Rotation paths and how fast each direction turns (deg/step)
Each turn is a multiple of 5 degrees from 10 to 175, or 0.
Each row of a path follows its step; steps can be skipped.

step 0: 3.29	-2.55	0.54	2.31	1.28	-1.03	1.14	1.13	-1.12	-0.58	-1.74	-1.31	0.92	0.28	1.39	-0.57	-1.20	0.77	1.27	2.33	-0.62	-0.35	0.04	-1.44	0.66	-3.03
step 1: 1.83	-0.54	-1.75	1.49	1.40	1.61	1.95	-0.02	-0.34	-1.55	-2.91	-1.04	-1.55	1.50	1.66	-0.82	0.47	2.26	1.34	-0.71	1.13	-1.98	0.23	0.05	3.16	-0.19
step 2: 2.75	0.42	-0.62	-1.54	1.14	-1.88	3.00	-0.52	0.52	-1.42	-1.67	0.22	-0.67	3.64	0.92	1.81	1.12	0.39	-1.22	-0.10	1.59	0.68	0.37	-0.43	1.49	1.84
step 3: -1.40	2.22	0.37	-1.78	3.40	-1.98	1.35	-0.40	0.49	0.12	-3.50	0.61	-1.24	0.48	-1.41	-0.05	-0.53	-0.63	-0.72	1.12	-0.04	-0.32	-0.25	-0.73	0.88	3.38
step 4: 1.65	0.54	-0.28	-1.54	0.81	0.48	-1.07	-1.60	-0.63	1.81	-1.94	1.73	-0.84	-0.50	-0.43	-0.75	1.06	-3.43	-2.66	2.97	-0.86	-0.19	-2.02	-0.66	-0.08	1.70
step 5: -0.36	-2.12	-1.17	1.05	0.65	1.31	-0.55	-1.79	0.98	0.64	0.28	1.77	-3.00	-0.38	-2.05	-1.73	1.06	-0.62	-2.71	1.72	-1.32	-2.11	0.95	-0.53	-2.03	0.67
step 6: 1.64	-1.80	0.52	0.24	0.10	0.43	0.55	0.72	0.00	-1.13	2.06	1.57	0.25	1.06	0.11	-2.20	-1.20	-0.48	-0.66	3.85	-0.21	-2.10	1.98	0.91	-3.23	0.01
step 7: -1.31	-0.81	-0.36	0.66	0.23	2.42	2.64	1.53	-2.52	-2.21	0.82	1.78	0.21	-1.48	0.93	-1.95	-2.46	2.13	-0.76	1.86	1.47	-0.86	0.74	0.12	0.14	0.33
step 8: 0.21	-1.61	-0.55	0.19	-2.42	-0.60	4.05	-0.26	-2.42	0.31	-1.60	0.38	0.04	-0.46	2.18	0.74	-1.03	1.04	-0.80	1.67	2.42	2.21	0.26	1.18	-0.63	-0.95
step 9: -1.27	-2.00	-1.80	0.78	0.91	-0.93	0.63	0.45	-2.06	1.72	-4.10	-1.16	-0.91	0.20	0.56	0.68	-1.17	0.94	1.28	-1.08	2.23	1.13	1.29	0.75	-1.66	1.90
step 10: 2.31	0.79	-1.53	1.02	-0.13	0.38	-0.16	-0.83	-1.45	0.91	-2.92	-1.83	2.91	0.55	1.30	1.03	0.38	-1.49	-0.36	-0.94	0.79	-0.37	0.56	-1.04	-1.86	3.50
step 11: 1.27	1.29	-1.71	0.24	1.26	0.02	-0.37	-2.38	0.35	-0.05	0.01	-3.14	-0.33	-1.73	-0.76	-0.52	0.03	1.38	-2.07	-0.19	-0.91	0.52	1.61	-3.35	-0.93	3.10
Directions:
0.32	-0.21	-0.48	-0.42	-1.18	0.38	0.15	-1.32	-0.26	0.11	0.47	-0.39	-1.17	-0.22	0.13	-0.59	0.84	0.30	-0.56	-0.26	0.12	0.75	0.49	0.27	0.97	-0.12
110
0.53	0.60	0.19	-0.51	0.41	1.18	-1.34	0.63	-0.94	0.57	-0.16	0.50	-0.23	0.19	0.86	-0.60	-0.41	-0.11	0.55	-0.11	0.22	-0.17	0.31	0.66	0.67	0.46
125
0.03	-0.40	0.90	0.57	0.07	-0.54	-0.40	-0.69	-0.75	0.88	-0.67	0.22	0.50	-0.22	-1.06	-0.83	0.15	-1.21	-0.29	-0.92	0.68	0.10	0.10	-0.21	0.00	-0.07
65
0.00	-0.49	0.71	-0.49	0.57	-0.66	-0.17	-0.38	-0.14	-0.14	0.01	0.07	0.13	0.36	0.38	0.56	0.68	-0.04	0.58	-0.23	-1.03	-0.96	0.15	-0.71	1.64	-0.71
20
-1.37	-0.48	-0.59	0.24	1.15	0.34	-0.35	0.29	-0.16	-0.35	0.02	-0.11	-1.02	-0.57	-0.91	-0.39	-0.32	0.94	0.08	-0.80	0.11	-0.08	0.10	-0.66	0.39	0.42
175
0.02	-0.60	-0.61	0.75	0.30	0.44	0.56	0.18	0.04	-0.76	-0.39	-0.19	0.32	-0.45	0.29	0.63	-0.61	-1.07	0.72	-0.10	0.39	0.87	1.21	0.50	0.77	-0.63
45

step 0: 1.41	-1.61	3.71	-1.23	0.52	1.38	2.44	-0.20	-0.14	-3.84	-1.09	-1.10	-0.45	-0.86	-0.60	2.02	0.32	-0.43	-0.11	1.33	1.33	1.62	3.07	-0.22	0.48	-1.25
step 1: -2.51	2.22	-1.46	-2.15	0.40	0.52	-0.58	0.67	-0.87	1.14	0.93	0.66	-2.23	0.01	-0.08	0.62	2.28	0.83	-4.59	-0.62	2.04	1.80	1.32	-0.82	-1.36	1.02
step 2: -0.18	0.37	-0.97	1.31	-3.38	-0.22	-0.40	-2.41	-1.93	2.10	3.40	-0.84	0.27	2.23	1.88	0.58	-0.52	-0.15	2.27	0.07	0.51	0.61	-1.64	-2.75	0.39	-0.84
step 3: 0.97	-2.33	1.46	0.65	-1.59	0.84	2.53	1.87	-0.38	-1.88	0.02	1.86	0.06	2.54	-2.50	0.32	-2.72	-0.36	0.99	-0.18	1.66	-2.68	2.06	0.79	1.26	-0.04
step 4: -2.25	-0.32	-0.99	-2.06	3.07	-0.39	0.10	1.78	-1.35	-1.31	0.56	-0.59	2.07	0.63	-1.89	-0.55	1.34	3.32	-0.85	0.57	0.37	3.64	1.81	1.17	0.80	1.05
step 5: -1.48	0.24	-2.71	-0.35	-0.41	-1.09	-1.46	-1.86	-0.38	1.79	-0.19	-2.79	1.96	-0.67	1.33	2.77	-1.26	1.20	-1.56	-1.24	1.23	-1.21	-0.27	-2.47	-0.64	-3.11
step 6: 3.46	-1.40	0.83	1.30	-1.02	2.44	1.44	-1.97	0.18	-2.16	0.32	2.49	0.61	1.01	2.36	3.12	-0.58	-0.23	0.65	1.38	2.65	-0.21	0.28	0.15	-0.80	0.34
step 7: -2.66	0.81	-0.05	0.02	-0.96	1.68	2.08	3.55	-3.30	-1.13	0.36	1.50	-1.50	-0.47	-0.41	-0.82	0.54	1.08	-1.11	1.19	-0.23	1.24	1.74	1.78	-2.93	0.34
step 8: 0.07	1.92	1.22	-1.40	-2.08	-1.09	-0.81	-1.34	-2.15	0.62	1.75	-3.08	0.49	-0.65	-2.24	-0.09	0.47	1.20	0.45	-0.95	-0.62	2.27	1.41	-3.67	1.23	-1.83
step 9: -0.24	-1.37	0.51	-1.42	-1.31	-0.86	0.27	-0.67	2.42	-0.43	0.53	1.95	-0.69	2.12	0.70	1.83	-1.67	-0.22	-2.07	0.24	4.11	-2.02	0.13	-2.28	2.84	0.33
step 10: -2.14	-1.99	-1.50	0.63	1.71	2.53	1.26	1.50	-1.40	0.48	2.65	0.39	0.48	3.27	1.54	0.44	0.62	-0.04	1.12	0.15	1.22	2.43	0.19	3.20	0.20	0.83
step 11: -0.28	0.02	-2.49	1.12	0.28	-1.34	0.88	-0.53	-3.54	0.17	-0.16	-2.39	1.69	0.64	-3.05	0.43	-0.55	1.11	0.69	-1.31	-0.86	-1.71	2.58	-1.44	-2.95	-1.41
Directions:
0.11	0.35	1.20	-0.01	-0.79	-0.31	-0.22	0.36	-0.51	-0.20	-0.93	0.42	-0.06	0.04	1.12	1.20	0.72	-0.08	-0.52	-0.50	-0.98	0.40	0.20	-0.13	-0.63	0.01
55
-0.97	-0.44	-0.53	-0.02	0.09	-1.14	0.44	0.60	-0.19	-0.32	-0.55	-0.05	-0.89	0.03	0.27	-0.10	-0.49	-0.21	-0.62	0.77	-0.08	-1.50	0.19	-0.74	-0.63	-0.10
175
-1.40	-0.10	-0.42	1.12	-0.29	-0.41	0.24	0.21	0.02	0.08	0.78	0.31	-0.13	-0.89	0.21	0.21	0.50	0.88	-0.63	0.23	-0.33	0.59	-0.55	0.95	0.54	0.60
125
-0.82	0.15	0.55	0.67	0.41	0.73	1.52	-0.38	-0.16	-0.43	0.06	0.58	0.93	0.25	0.25	-0.75	-0.32	-0.82	0.20	-0.14	-0.83	-0.17	0.90	0.19	-0.06	-0.05
100
-0.10	0.45	-1.33	-0.27	0.50	0.24	-0.30	0.26	0.00	-0.16	0.23	0.25	-0.22	0.31	-1.28	0.60	0.40	-0.62	-0.51	0.30	-1.46	0.85	0.36	-0.32	-0.31	-0.48
110

step 0: -1.14	1.94	1.25	-0.30	-0.79	3.25	-0.58	-0.72	2.70	-0.81	-0.74	1.47	-0.20	-2.24	-0.81	0.07	0.86	-0.57	-0.28	1.05	-0.32	2.30	-0.54	1.60	-1.34	-1.81
step 1: 0.21	-0.45	1.27	-2.50	0.48	-0.88	0.05	-1.27	0.63	-0.95	-1.82	1.44	3.37	-0.67	0.44	-1.76	0.23	-1.28	1.09	-0.01	-2.95	0.80	-1.57	2.11	-0.63	-0.75
step 2: 0.11	1.93	1.97	0.20	1.96	-0.73	-1.83	-0.71	-0.31	-0.71	-3.25	-0.93	0.58	0.59	1.30	-0.17	3.27	-1.31	1.13	-0.90	0.78	0.27	-1.00	0.70	1.97	-0.64
step 3: 1.31	-0.63	2.46	0.88	2.43	0.18	2.40	0.34	-0.43	-1.56	-1.72	-0.12	0.86	0.07	-1.72	-2.01	2.18	1.18	-0.22	1.96	0.60	-1.54	0.76	-0.17	1.40	-0.76
step 4: 2.49	1.04	1.97	0.86	1.00	0.46	-0.18	-0.61	1.27	-0.47	0.62	-0.06	1.95	0.19	-1.25	1.60	1.79	-0.73	-0.65	1.61	1.21	-1.53	-0.84	-2.28	-1.95	2.34
step 5: 1.51	-1.21	0.20	3.70	-1.78	0.99	0.93	-0.73	2.11	-0.04	-0.35	-0.83	2.27	1.62	-1.17	0.58	0.78	-0.49	0.96	0.56	0.44	1.76	0.91	1.33	-2.17	-0.57
step 6: -1.41	0.98	4.13	0.05	-1.74	-0.44	0.75	-0.10	2.36	-0.36	1.03	-0.97	0.65	-2.78	-0.56	0.46	0.26	-0.96	1.26	-1.21	-0.10	1.05	1.18	1.31	-1.63	-0.62
step 7: -1.70	1.03	-0.61	-1.68	0.20	0.19	-0.31	-1.56	2.52	-2.51	-1.61	0.20	0.70	-1.39	-1.50	1.49	1.40	-0.64	-0.09	1.52	-1.65	0.89	-0.27	2.66	0.13	-1.48
step 8: -0.30	-0.78	1.85	-2.02	0.87	-0.82	-1.17	-0.66	1.55	-1.59	-0.58	2.32	1.11	0.91	0.00	-3.14	2.10	-1.63	1.02	0.10	0.70	0.92	-2.37	1.08	0.79	-0.46
step 9: 0.98	2.07	2.48	0.96	2.01	-0.52	0.53	-0.67	-0.12	-0.78	-2.90	0.55	1.24	1.40	2.09	-0.65	2.41	2.09	-1.20	-0.08	0.03	-0.80	-1.18	0.32	-0.45	-1.19
step 10: 1.71	-1.16	3.01	1.14	2.59	0.48	-0.06	-1.29	-1.67	1.65	-0.04	-0.32	1.64	-0.37	-1.75	-0.12	2.56	-0.03	0.57	2.57	0.23	-1.01	1.52	-0.15	-0.03	-0.36
step 11: 0.73	-1.32	1.22	1.64	-0.32	0.47	0.00	0.01	1.40	-1.93	-1.50	-1.56	2.44	-0.08	-1.29	1.35	1.01	-2.00	-1.35	-0.25	1.69	-1.41	1.28	-1.54	-2.13	1.41
Directions:
-0.30	0.72	-1.08	0.60	0.11	1.14	-0.29	0.19	0.05	-0.57	-1.25	-0.52	-0.63	0.25	0.11	0.70	0.83	0.49	-0.83	-0.45	-0.24	0.21	-0.07	0.06	-0.72	-0.07
160
-0.45	0.84	0.09	-0.82	1.06	0.29	0.82	-0.46	-0.11	0.28	-0.13	0.56	-0.14	1.19	-0.31	-0.23	-0.02	-1.03	-0.23	-1.11	-0.50	-0.12	-0.14	0.14	0.68	-0.59
55
0.23	-0.19	0.29	-1.10	-0.39	-0.19	-0.64	0.27	-0.65	-0.90	-0.36	0.94	0.10	-0.14	0.67	0.14	0.79	0.81	-0.11	-0.21	-0.55	1.02	-0.09	0.15	1.27	-0.04
55
0.16	-1.06	-0.19	0.46	0.06	1.27	-0.38	-0.20	-0.45	0.00	-0.20	0.59	-0.70	-0.02	-0.61	-0.39	0.10	-0.58	0.64	0.15	1.34	0.67	0.35	0.34	0.41	-0.94
140
-0.85	-0.19	-0.42	-0.28	0.02	-0.57	0.19	0.54	0.87	-1.12	0.01	-0.43	-0.70	-0.19	-0.88	-0.10	0.43	-0.51	-0.61	0.58	0.59	-0.61	0.23	-0.36	1.29	0.47
85

step 0: -0.04	1.64	-2.07	1.02	0.16	0.11	-2.55	0.18	-0.11	1.68	2.09	-0.48	-1.19	-0.43	-1.78	4.44	-0.67	0.57	-0.46	2.41	0.94	0.86	-0.39	-0.80	0.41	-0.69
step 1: -0.85	2.71	-0.11	0.02	-0.85	0.30	-1.48	-0.22	2.86	0.49	1.85	1.03	-0.27	2.28	2.45	1.80	0.65	-0.90	0.40	-1.78	-1.30	-1.49	-0.36	1.91	1.25	-2.21
step 2: -1.06	1.39	-1.71	-0.69	1.01	-1.88	3.04	1.41	0.58	-0.15	0.08	-0.90	0.98	0.69	2.17	-0.36	1.43	0.05	2.92	-0.64	-1.77	3.05	-0.73	0.78	0.27	0.13
step 3: 0.75	-1.16	-0.13	0.92	0.67	0.32	3.07	1.89	2.57	-0.98	-2.21	1.06	1.40	-0.11	-1.69	1.28	1.17	1.72	-1.12	0.13	2.16	1.14	-0.75	-0.45	2.67	0.71
step 4: 1.28	-0.42	1.44	-0.57	0.30	-0.12	0.29	0.69	2.20	1.02	-0.57	-0.09	0.22	-1.31	-0.63	-0.92	-3.40	1.94	1.17	1.48	2.29	-2.23	-0.79	3.20	-0.34	-0.90
step 5: 0.44	-0.14	-0.06	-0.87	0.66	3.19	-1.19	-1.54	0.02	-2.91	-0.08	1.19	2.37	-2.16	1.42	-2.20	-0.63	0.58	2.05	-1.76	-0.27	-0.82	0.94	0.82	-1.54	0.66
step 6: 0.97	-0.20	-1.82	0.61	0.04	-0.14	-1.19	-2.57	-0.91	-0.70	-3.72	-1.70	1.21	0.53	-0.72	-1.57	0.82	-0.90	1.31	1.21	1.03	0.66	-1.80	-3.21	-1.67	0.35
step 7: 0.42	-1.03	-0.48	2.50	-0.73	-0.70	-0.44	-0.66	-0.45	0.26	-1.90	-1.59	-2.65	1.26	0.93	-0.18	-0.99	-0.61	-2.80	-2.16	2.32	-2.51	1.13	-0.94	-0.05	0.63
step 8: -1.39	-0.70	-1.71	-1.48	-0.73	0.43	-1.18	1.17	-3.47	2.27	0.33	-1.32	-1.05	-0.81	2.12	1.35	-2.64	1.11	0.14	0.44	-1.07	-0.64	2.67	0.15	-0.08	0.80
step 9: -0.80	0.40	-0.74	0.12	1.57	1.21	-3.01	-0.54	-1.53	1.70	0.84	2.50	0.80	-1.08	1.24	1.83	0.99	-0.29	-1.31	-0.82	-1.42	1.65	-1.50	-1.89	2.75	-1.05
step 10: -2.43	1.55	-0.50	1.69	2.35	-3.75	-2.41	0.94	2.03	1.29	0.92	-0.26	-0.34	1.48	0.03	-0.08	1.39	-1.63	-0.19	1.11	0.37	0.74	-0.68	0.93	0.10	-1.28
step 11: -1.89	-2.19	-1.63	1.83	-0.04	0.42	2.72	1.47	2.36	-1.75	0.74	0.15	-0.57	1.03	0.97	1.31	0.74	-0.49	-0.10	-0.30	-1.82	0.71	2.14	2.68	0.38	-1.56
Directions:
-1.12	-0.44	0.28	-0.25	-0.09	0.63	0.47	0.85	-0.54	0.68	0.76	0.85	-0.09	-0.58	-0.32	0.17	-0.97	0.26	0.34	-0.12	1.20	-0.33	-0.66	-0.70	0.07	0.22
80
-0.26	0.64	0.54	-0.06	0.53	1.43	-0.17	-0.22	0.19	0.17	-0.77	-0.53	-1.16	-0.22	-0.35	-0.03	0.91	0.34	-0.28	0.79	0.42	0.99	-0.50	-0.52	0.43	-0.06
115
0.26	0.52	0.14	-1.36	-0.32	0.93	-0.33	0.14	-0.08	-0.13	0.14	0.46	0.29	0.33	1.32	-0.80	-0.81	-0.25	0.06	-0.07	-1.17	0.41	-0.81	-0.21	0.16	-0.04
100
-0.58	-0.60	0.54	0.46	0.48	-0.28	-0.76	-0.41	-1.05	0.34	-0.40	0.59	-0.32	0.10	0.99	0.48	-0.41	-0.98	-0.86	0.69	-0.09	0.41	0.81	-0.48	-0.60	-0.19
35
0.22	1.16	-0.28	0.23	0.30	0.16	-0.32	1.04	-0.90	0.23	-0.97	0.11	-0.59	0.02	-0.58	0.97	-0.11	-0.37	0.15	-1.02	-0.80	-0.65	-0.39	0.02	-0.62	0.22
45

step 0: -2.63	-1.41	-0.38	2.07	2.36	2.20	0.33	1.36	-2.42	1.46	1.20	2.32	1.91	-1.41	0.22	1.19	-0.39	0.93	2.00	0.78	-0.79	-1.61	2.39	1.44	0.84	0.57
step 1: -0.03	0.15	-0.54	1.46	1.21	1.02	-3.69	-0.54	-1.78	0.35	-1.42	-1.44	1.67	1.13	0.97	2.20	-0.24	-1.27	-1.23	2.66	1.74	-1.60	-0.24	2.65	1.87	-0.51
step 2: 0.32	-1.80	-3.82	0.25	1.68	0.03	0.78	2.49	2.26	2.66	-2.36	-0.28	1.13	-1.58	0.54	-0.54	1.03	-0.87	-1.13	0.87	1.79	0.64	0.39	1.84	1.42	0.08
step 3: 0.63	-2.00	0.66	0.02	0.20	2.01	-0.81	2.74	-1.79	3.90	-0.80	0.64	-1.29	-1.49	-0.15	1.13	-1.04	-0.35	1.78	-0.45	0.84	-0.76	-0.81	0.42	-0.16	-3.85
step 4: 0.54	-1.99	-0.90	3.31	0.79	-1.85	-4.05	1.89	-0.06	-0.36	-0.64	1.96	0.00	0.37	-3.07	1.99	-0.87	-0.18	0.30	1.89	0.59	0.92	0.41	0.11	0.05	-0.91
step 5: 0.61	0.51	-1.80	-0.61	3.33	-0.35	0.36	-1.42	-1.73	1.61	-3.46	0.45	-0.79	-2.24	-2.45	0.76	-0.88	-1.04	-0.44	2.16	0.48	0.66	0.85	-1.80	1.97	-0.21
step 6: 0.45	1.37	-2.10	0.30	0.76	-0.76	-2.01	0.14	0.14	2.75	-3.45	0.21	1.38	-0.08	1.66	1.36	-0.23	0.27	4.38	-1.50	-0.21	-0.39	1.55	-0.87	-0.96	-1.18
step 7: 1.35	-0.95	2.37	2.17	0.73	-1.71	-2.20	-1.91	1.89	3.25	-1.05	1.13	0.72	-2.27	-0.31	1.18	1.14	-1.66	0.37	1.18	-2.40	-0.20	0.07	1.50	-0.29	-0.21
step 8: 1.50	0.47	-0.84	0.44	1.95	-0.10	-1.00	1.45	-0.93	-0.97	-0.41	-1.39	-2.14	-4.27	-1.13	0.76	0.68	-0.59	2.03	1.06	-1.41	-0.90	3.21	1.87	0.01	1.55
step 9: 0.29	-0.27	0.85	1.12	-0.83	-2.17	0.80	-0.06	-2.73	1.27	-3.10	-0.24	0.63	-0.71	1.90	1.04	-3.42	-0.55	0.95	1.10	1.55	0.31	2.94	2.60	-0.81	0.63
step 10: -0.81	-2.02	0.17	-2.62	-0.28	-0.81	-3.39	-0.83	0.54	0.09	-1.56	1.13	2.26	-3.03	0.14	0.20	0.72	-2.18	0.56	-0.26	1.66	2.46	0.60	2.60	-0.11	-0.27
step 11: 2.16	-1.67	1.62	-0.26	-0.84	1.74	-0.75	2.69	0.03	-0.11	-3.62	-0.06	1.74	-3.89	-1.27	-1.18	-0.20	-0.16	0.32	0.55	0.16	-2.20	-0.11	-1.01	-0.33	1.27
Directions:
-1.05	0.68	-0.59	-0.72	-0.23	-0.08	0.07	-0.77	-0.09	-0.31	-1.24	-0.39	1.38	0.68	0.00	-0.11	-0.10	-0.90	0.02	-0.05	0.35	0.11	0.23	0.01	0.91	-0.21
85
0.79	1.05	-0.62	-0.14	0.85	-0.90	0.19	0.01	-0.64	0.15	-0.12	-0.28	-0.67	0.30	0.86	-0.48	-0.07	0.22	-0.37	0.67	1.38	0.19	-0.10	-0.07	0.12	0.88
100
-1.11	0.13	0.09	-0.40	0.79	0.07	0.84	1.31	-0.70	0.14	-1.01	-0.55	-0.45	-0.43	-0.18	0.06	0.62	-0.04	-0.32	-0.60	-0.74	-0.19	-0.22	-0.47	-0.46	0.71
125
0.38	-0.57	0.08	-0.49	-0.71	-0.61	0.65	1.24	-0.31	-0.36	0.05	-0.24	-0.53	0.23	-0.65	-0.16	-0.42	-1.23	-0.05	-0.18	0.71	0.61	-0.02	1.19	-0.07	-0.72
55
0.04	0.37	-0.53	-0.89	0.36	-0.14	-1.24	0.37	-0.06	-0.87	0.15	-0.25	-0.44	-0.05	0.29	0.48	0.74	1.08	0.20	-0.86	-0.36	0.89	0.19	0.64	0.69	-0.64
170
